In the data rows, zero lies at 4.5, halfway between 4 and 5.
Here are some numbered points:
[5 5 5 3 7 4 6 4 5 5 4 6 3 5 4 3 5 0 5 5 4 5 4 5 4 3 5 2 6 5 5 5] 0
[4 6 4 0 6 5 5 4 4 5 6 6 0 5 3 5 4 5 4 3 1 5 0 3 4 2 3 6 5 5 4 7] 1
[4 5 5 1 5 6 6 5 4 5 6 5 0 5 4 6 4 4 4 4 0 4 2 4 4 4 5 4 4 4 5 5] 2
[4 6 6 5 6 6 5 6 1 5 7 5 4 0 3 3 7 5 4 2 4 6 3 3 0 1 3 4 6 7 7 3] 3
[6 5 6 5 5 6 6 4 2 6 5 3 4 0 5 7 6 5 4 3 4 7 4 3 1 4 3 7 5 7 4 1] 4
[3 5 5 4 7 5 6 5 5 5 4 6 4 4 5 4 5 0 6 5 4 7 4 5 5 4 5 4 5 3 6 5] 5
[5 0 5 5 6 5 4 5 3 5 2 7 4 5 5 1 1 3 4 5 5 7 5 5 3 5 4 6 7 4 5 4] 6
[6 6 5 5 6 6 5 5 0 4 6 5 6 0 3 6 4 5 5 2 4 6 5 3 0 2 4 6 5 6 7 2] 7
[4 4 5 5 6 5 5 5 4 5 4 7 3 5 5 3 4 0 6 4 3 6 4 7 4 4 5 4 6 5 5 5] 8
[2 4 4 4 6 5 5 5 2 5 5 6 5 4 4 4 4 0 6 5 4 7 4 5 4 4 4 4 6 4 5 5] 9
[5 6 3 5 6 5 5 2 6 0 7 3 5 5 7 6 5 4 5 4 3 2 5 5 6 5 6 0 5 5 6 4] 10
[4 5 5 6 3 2 4 4 6 5 5 3 5 5 7 6 4 6 7 7 6 6 5 6 5 5 7 6 5 4 5 3] 11
[3 3 5 4 7 5 6 6 4 3 5 7 4 4 3 4 5 1 5 3 5 6 4 3 4 3 4 5 6 5 5 7] 12
[5 5 5 6 5 1 4 6 6 5 6 3 5 5 6 3 5 4 5 6 5 5 5 6 6 6 6 5 4 5 3 4] 13
[4 5 2 5 5 4 5 2 6 0 6 2 5 5 5 6 6 5 6 5 4 2 6 5 6 4 6 0 5 4 6 6] 14
[6 4 7 3 5 8 5 5 3 6 5 5 3 4 1 4 4 5 0 2 6 5 4 2 3 2 0 6 6 6 6 5] 15
[4 4 4 5 5 0 6 4 5 4 4 3 6 6 7 4 5 6 8 6 6 6 5 6 6 7 7 4 5 5 3 4] 16
[5 3 6 6 2 4 4 6 5 5 2 5 6 6 7 4 3 6 6 8 6 7 6 8 7 7 5 5 4 4 3 5] 17
[5 6 0 4 5 4 6 0 5 4 4 4 3 5 5 4 7 5 5 6 4 0 4 4 5 5 4 3 2 5 3 6] 18
[2 3 6 6 3 5 2 5 8 6 1 4 5 7 7 3 4 5 5 7 6 7 6 5 7 7 5 6 3 4 3 5] 19
[5 4 4 4 4 5 5 3 7 5 3 6 4 7 7 5 4 4 6 7 3 3 5 7 6 6 5 4 0 3 0 5] 20
[5 4 4 4 6 5 5 4 0 6 6 6 3 0 2 5 4 4 4 1 4 5 3 3 0 2 3 5 6 5 6 2] 21
[4 5 4 1 6 6 6 4 2 4 6 6 2 5 3 6 5 4 4 2 1 4 0 2 4 2 3 6 5 4 5 5] 22
[5 2 6 4 6 4 4 6 4 5 3 5 4 5 4 0 1 3 4 5 3 5 5 5 4 5 5 6 5 4 4 6] 23
[5 5 2 5 6 4 4 2 5 0 6 3 5 7 5 5 5 5 6 4 4 2 4 5 5 5 5 0 4 6 5 6] 24
[5 4 4 5 7 7 5 5 0 5 8 7 4 1 2 5 4 5 4 2 3 4 4 2 1 2 4 7 8 6 6 3] 25
[4 5 3 6 4 4 5 1 5 0 6 4 4 5 5 5 6 5 5 5 5 2 4 4 5 5 6 0 6 6 5 4] 26
New points follow, each followed by the numbers of its three nearest points above, looking only along the 3 directions in which the numbered points spread most, nearest first.
[6 6 6 5 3 4 4 6 5 6 5 2 6 2 6 4 4 5 7 6 5 7 7 6 4 7 6 6 4 5 4 1] >> 11 13 16
[6 6 6 5 0 5 6 6 6 6 3 4 5 5 5 5 7 6 2 5 4 6 6 5 6 5 4 6 5 4 3 5] >> 13 5 11
[5 5 3 5 4 3 3 3 7 6 4 5 5 6 6 5 4 4 5 5 5 3 4 5 6 6 6 5 0 5 0 5] >> 20 13 16
[5 4 5 7 1 6 5 6 5 6 4 4 5 5 5 6 3 7 3 6 6 7 4 4 6 5 3 6 4 5 5 6] >> 13 11 5
[6 5 7 4 3 5 6 6 2 6 6 4 5 0 4 6 6 5 3 4 5 6 5 4 3 4 5 6 5 8 4 1] >> 4 7 3
[4 5 4 5 4 5 5 1 5 4 3 5 3 7 5 5 5 6 5 7 5 4 5 7 7 7 6 5 0 4 0 5] >> 20 13 16
[5 4 5 3 4 7 7 5 3 6 4 5 3 4 1 4 5 5 1 1 5 5 3 1 4 2 0 6 6 7 6 5] >> 15 21 25
[0 3 6 5 5 4 4 7 6 6 4 6 5 7 5 3 4 4 5 6 4 5 3 6 5 6 6 5 4 0 4 6] >> 23 8 5
[5 8 5 4 0 3 5 5 6 4 4 2 5 4 5 7 6 7 5 5 7 5 6 6 6 6 5 5 5 5 5 3] >> 11 13 16
[2 4 6 3 5 5 5 6 3 5 6 6 4 6 4 4 4 3 4 5 3 5 3 4 4 2 5 6 7 4 6 6] >> 12 9 8
[5 5 6 6 4 4 6 5 4 6 6 3 6 0 5 6 6 4 5 3 6 6 5 4 2 5 3 6 5 6 6 0] >> 4 7 3
[6 5 0 4 5 5 6 0 5 3 5 4 3 6 5 6 5 6 6 5 4 0 4 6 5 5 5 4 2 5 2 6] >> 18 24 10
[4 6 6 5 4 6 5 5 2 6 5 5 4 4 1 5 5 4 1 0 4 6 2 1 4 2 0 6 6 6 4 5] >> 15 21 25
[2 1 6 6 4 5 3 6 7 6 0 6 5 7 6 1 3 5 4 6 5 6 6 5 8 7 5 6 4 2 4 6] >> 19 17 23
[6 6 5 3 4 6 5 7 3 6 6 3 4 0 3 5 5 5 3 5 5 5 6 4 1 4 3 6 5 6 6 0] >> 4 7 3
[4 4 5 6 6 4 0 5 6 5 3 5 5 6 7 3 3 4 5 5 6 4 7 4 5 7 4 6 5 4 6 6] >> 13 11 17
[7 4 6 3 4 6 5 6 4 4 6 7 3 3 0 4 5 4 0 1 3 7 3 1 3 1 1 5 6 6 6 6] >> 15 21 25
[5 5 4 3 5 6 5 3 3 5 6 6 4 3 1 4 5 4 4 2 4 4 2 1 3 2 3 4 6 5 6 7] >> 22 15 2
[5 6 3 4 6 0 4 3 6 2 5 4 5 6 6 5 5 4 7 6 6 4 5 6 7 6 7 2 4 5 4 4] >> 16 14 24
[4 5 4 4 4 7 5 5 5 5 5 6 3 4 2 4 5 6 1 2 5 5 3 2 5 2 0 7 6 5 4 6] >> 12 15 9
[4 3 5 5 6 6 0 4 6 5 2 6 5 5 7 4 2 5 4 7 6 5 5 5 6 5 5 5 6 4 6 5] >> 13 23 5
[3 0 6 4 6 4 5 4 4 6 2 6 5 5 5 1 1 4 4 5 5 5 3 5 4 5 5 5 4 5 3 5] >> 23 6 8
[3 3 5 6 6 5 0 4 5 4 3 5 5 6 6 4 4 5 4 6 5 3 6 5 5 7 5 6 5 4 6 6] >> 13 11 16
[6 7 4 5 4 3 6 4 5 4 7 0 5 5 5 5 5 6 5 4 6 4 6 4 4 4 4 5 5 5 5 4] >> 26 11 13
[5 5 5 6 3 4 5 5 6 5 2 3 5 3 6 4 4 6 4 5 6 7 7 7 4 5 5 6 3 4 4 0] >> 11 13 16
[3 4 6 3 6 6 4 5 4 5 4 6 4 6 5 4 4 1 5 3 4 5 3 3 3 2 4 6 6 4 6 6] >> 12 9 8
[4 4 4 5 5 5 0 4 4 5 3 5 6 6 6 3 3 4 6 6 6 5 8 5 5 7 6 4 5 4 5 5] >> 13 11 16
[5 3 5 3 4 8 6 4 6 6 4 5 2 4 3 4 4 6 0 2 4 7 3 3 3 2 0 5 5 6 6 2] >> 15 12 9
[3 3 4 6 5 6 0 3 4 4 2 5 5 6 5 3 3 5 6 6 6 5 7 6 6 6 6 4 6 4 5 5] >> 13 11 16
[4 3 5 6 6 5 0 6 6 5 4 6 5 6 7 2 3 5 6 5 4 5 5 7 4 6 4 4 6 4 4 4] >> 13 23 11
[3 3 6 5 3 5 3 6 8 5 1 7 5 6 7 3 4 6 6 6 6 5 5 6 6 8 6 6 2 3 3 5] >> 19 17 13
[3 5 6 4 5 6 6 6 4 5 6 6 4 4 3 5 4 4 0 2 4 5 4 2 4 2 0 6 5 5 6 4] >> 15 12 9
[4 5 3 6 6 2 4 4 5 5 5 3 6 5 6 4 4 3 7 7 3 5 6 7 5 5 7 4 5 5 4 4] >> 13 16 11
[7 6 6 5 5 4 6 7 2 7 5 4 6 2 4 5 5 4 5 4 5 5 6 4 1 4 5 8 4 6 5 0] >> 4 7 3
[4 4 5 6 5 0 6 4 7 2 6 4 6 6 7 5 6 3 6 6 5 6 5 7 5 6 7 2 3 4 4 4] >> 16 13 11
[6 5 0 3 5 3 5 1 4 4 5 5 5 6 5 6 6 4 6 5 4 0 3 6 5 7 4 3 3 6 2 6] >> 18 24 10
